In the data rows, the value 128 means zero.
Here are some points:
[ 89 112  97 129 122  92 104 171 136 164 153 106 148 143 157 120 133]
[104 142 117 164 132  92  89 116 106 169 128 147 138 153  96 160 123]
[ 99 167 112 129  92 132  89 106 141 154 108 147 138 164 121 120 159]
[ 99 142 132 119 122 102 149 166 166 108 153  86 128 138 111  95 159]
[169  92 138 134 117 147  89 101 161 143 108 152 158 103 126 125 113]
[119 162 102 149  92  87 124 171 106 143 138  96 128 133 151 160 113]
[169 137 163 104 157 152 119 146 106 113 128 147  88 133  91 125  98]
[129 162  97 134 122  92  89 156 116 169 113 136 103 108 141 160 148]
[139  87  97  94 147 127 144 121 161 123 133 101 153 113 167 110 159]
[144 122 117 169  92 147 159 101 106 138 163 131 103  88 126 115 153]
[109  87 132  94 147 162 169 141 126  98 158 111 103 123 151 145 118]
[ 94 152 122  89 137 127 119 111 161 159  97 167 133 143 111 150 103]
[109 167  97 139 147  92 114 156 101 164 158 141 133  88 116 125 128]
[169 112 127 144 152 157 149 121 161  88 133  96 103 123 136  95 108]
[169 157 148 109 137 142 134 106 151 123 118 111  93 164 126 100  88]
[ 99 142 107 159 122 117  94 171  86 148 102 152 113 133 126 165 138]
[ 89 147 143 124  92  97 114 156 106 169 133 101 128 138 116 165 159]
[159 142 107  94 117 127 139 116 151  88 168 131 148 103 121 100 164]
[154 157 163 109 147 122  99 136 166 118  92 101 113 143  86 130 138]
[ 89 107 112 129 162  92  99 146 101 159 118 131 168 153 121 140 148]
[119 167 148  99 162 102 109 156 136 128 133  86 158 123 141 115  93]
[ 94 127  87 134 157 152  99 106 106 148 138 116 143 123 162 115 169]
[104 152 127 139  87 112  99 111  91 169 143 121 133 118 146 160 164]
[134 117 163  94 107 127 144 151 166 123 113  96 153 138 157  90 103]
[119 147 138 169 162  97  89  96 141 159 153 126 113 133 101 125 108]
[ 99  92  87 159 132 142 129 111 101 164 148 111 168 118 136 155 123]
[169  87 127  94 137 122 134 111 146  98 102 162 113 143 157 120 153]
[154 142 168  99 137 147  94  91 111 108 118 121 128 103 131 165 159]
[104 147 127 169 122 112 144 141  91 159  97 162 118 153 106 135  88]
[109 152 148  89 137 102 114 121 156  98 168 126 123 133 162  95 143]
[169 157 117  89 137 152 134 151  96 164 143 126 108  93 101 125 113]
[129 162 168  99 132 147 119 116 156 103  87 141 108 138 151  95 123]
[149 102 127  99 137 117 164  96 156 108 143 152 133 169 121  90 113]
[159 122  87 109 127  92 134 101 146 103 138 141 118 169 162 115 153]
[ 89 162 107 149 127 122 104 156 136 143  92 116 113 159  96 135 169]
[169 102 127 134 152 117 164 141  86  98 158 111 143 148 121  95 108]
[ 99 167 127  94 137 152 104 151 161 159 133 106 118  88 121 145 113]
[169  87 102 109 152 147 144 121 156  98 123 126 133  93 136 115 164]
[164 157 168 104 142 122 134 131  86 154  92 147 118 138 106 115  98]
[104 152 107 134 162 112  89 121  96 159 123 126 148  93 141 140 169]
[154  92 112 169 162 157 134  91 136 118  97 106 103 123 141 150 128]
[169 122 132 104 127 137 149 121 111  93 163 106 158 143 151  90  98]
[139 167 153 134 122  97 129 151  86 143 163 157 113 118  91 110 103]
[ 89  97  92 169 117 107 149 166 111 159 138 131 143 103 126 155 123]
[114 142 117 159 132 152  89 166 101 138 128 147 108 123  96 170  93]
[154  87 112 139 142 167 149 111 116  93 123 126 158 133 162 105  98]
[134 117 122 169 152  92  89 106  96 164 148 126 108 143 136 160 113]
Then 24 other points, each followed by its number:
[139  97 112  89 167 142 154 111 116 103 133 121 158 164 126  95 148] 0
[119 132 127 159 147  87 139  96 106 169 143 111  98 153 101 165 123] 1
[169 132 163 124 147 137 109 121 156 103 143 152  93 128 111  90  98] 2
[119 122 107 164 132 147  99 161 141 169 113 101 128 153  86 140  93] 3
[144 157 102 164 147  92 129 136 116 169  87 111  98 123 136 155 108] 4
[ 94 132 122 149 157  87 109 106 116 164 138 126 143  98 151 170 113] 5
[169 137 163 154 117 112 129 161  96 103 133 141 123 108 146  95  88] 6
[159 117 168  89 137 122 134 151 161 154  92 141 108 128 111 100 103] 7
[169  92 138 149 102 157 154 166 116  88 108 126  98 143 131 125 113] 8
[119 127 168 104  92  87 159 166 151 133 138  96 113 148 141 110 123] 9
[129 147 168 124 117 157 134  96 111 108 138 152 163 103 141  90  98] 10
[169 117 158 139 102 142 114 136 126 154 123  96 108  88  91 165 148] 11
[134 122 153  89 157 162 169 141 146 118  92 101  98 143 106 130 113] 12
[169  87 107 104 122 147 139 101 161 118 143  91 158 133 151 115 128] 13
[144  87 107 169 162  92  99 116 146 133 158 101 128 138 116 155 123] 14
[129 157 163 124 142  87 154 136 166 103 118  96 148 113 136  95 108] 15
[164  87 148 104 112 157 169  96 126  98 133 141 108 138 116 125 153] 16
[164 122 148 129 112 152 169 121  96  88 133 106 138 159 141 105  93] 17
[169 107 138 164 157 152  89 116  96 148 128 116 103 143 121  95 133] 18
[159  87 153 144 162 107 119 136  96 148 113 167 138  93 101 130 123] 19
[134 152 102  89 122 107 169 151 156  93 118 111 163 138 141 100 128] 20
[ 89 167 158 109  92  97 119 156 146 103 138 162 113 123 126 135 143] 21
[154 132  87 114 162 167  99 121 101 138 128 157  93 108 146 125 143] 22
[ 89 162 102 134  97  92 154 116 166 128 108 136 148 159 141 120 123] 23
Which two of these numbered points are nearest to each point below, looking only along the 6 directions in which the first points spread most? Their numbers follow each, nearest first.
[119 162 138  99  92 157 109 126  86 148 133 141 103 113 151 170 128] > 11 22
[129 117 158  89 162 107 154 146 166  98 133 111 148 103  91 125 138] > 15 20
[ 89  97  92 149 112 162 139 111 101 118 128 152 158 133 141 125 169] > 14 5
[ 89 137  92 154 127 112  99 111 101 159 163 121 148 118 131 145 169] > 5 14
[164 127 168  94 147 157 139 116 101 108 153 121 118  98 131  90 143] > 10 16
[164 137 168 124 147 142 134 131 101 118 158 106  93 153 111 100  88] > 6 2
[154 112 107 159 162 132 169 126 136 103  92 116  98 128 146 145  88] > 8 18
[114 167 138 104 157  97 134 166 146 108 143  86 153 128 121  95 118] > 9 15
[109 157 143 124 132 127  99 166 101 154 118 136  93  88 111 150 169] > 11 4
[149  97 163 104 122 167 109 116 131  88 118 136 153  93 126 145 159] > 22 16
[129 107 132 164 142 112 104 151 136 154 118 157  93 123  86 170  98] > 4 3
[144 157 163 109 137 132 124 121 146 128  92  96 103 153 111 170  88] > 7 12
[ 94 162  97 114 117 107 139  91 151 103 148 131 143 169 157 130 123] > 23 20
[154 132 138 169 117 127 114  96 161 103  97 121 148  88 157 110 143] > 22 16
[139 147 122 169 152  92 114 131 116 164 158 106  98 133  86 145 103] > 1 4
[154 167 112  99 117 142 164 141 131  88 158 101 148 123 106  95 128] > 15 10
[ 99  92 127 164 137 102 134  91 151 159 148 141 113 118 121 170 108] > 14 5
[129 167 132 109 137 102 149 121 156  98 113  91 123 143 162  90 153] > 20 15
[154 127 148 164 167 142  89 111 116 159 113 131 138 123  96 105  93] > 19 18
[104 132  97 109  92 157 119 171 151 148  87 111 123 138 126 165 143] > 3 5
[ 89 157  92 114 147 117 109 136  96 154 138 162 168 103 141 125 128] > 5 4
[114 167  87  99 162 147 119  96 101 123 158 141 153 133 106 140 128] > 22 10
[169  87 163 114 107 152 159  96 136  98 118 147 103 123 126 135 143] > 16 10
[ 89  97 132 169 127 162 124 156  91 159 102 147 143 113 106 140 118] > 3 4
[ 89 132  97 149 112 137 144 131 151 108  92 162 168 118 101 125 159] > 14 5
[124 167 158  89  97  92 104 166 146 154 113 116 133 128 136 145 108] > 21 9
[124 132 153 169 157 117 149 116  91 138 163 141 128 108 101 100  88] > 6 19
[ 99 157  92 169 137  87 114 136 101 128 118 147 163 143 151 110 123] > 1 5
[169 102 107 139 152 127 119 151  96 123 133 162 143  88 157  95 113] > 19 18
[169 152 158  99 137 142 149 106 161 108 123  86  93 128 111 120 133] > 2 7
[169 102 138 149 152 132 164 146 156 108  87 121 128  98 111  95 118] > 8 12
[ 89 127 117 144 137 107 104 126  91 159 133 162  98 113 151 150 169] > 5 1
[159  97 132 114 107 142 169 166 121  88 148 101 118 153 136  95 128] > 17 0
[ 89 142 168 154 122  92 109 131 161 133 118 111 158  98 136 150 103] > 3 4
[134 157 163 154 112 107 139  96 146 143 102 126 118 123  86 170  98] > 4 19
[119  87 138 109 162 167 124 146 146  98 158 131 128 153  91 115 103] > 8 12
[159  97 153 139 127 142 149 136 161 118  87 167 108 103 121  95 113] > 8 2
[104 162 127 169 107 147  94 161  96 138 133 152 143 113  86 125 118] > 4 1
[109  92  97 154 157 137  89 131 111 143 118 167 163 133 101 150 123] > 14 5
[159 152 168 104 132 117  94 166 146 123  97 106  88 113 141 130 138] > 7 21
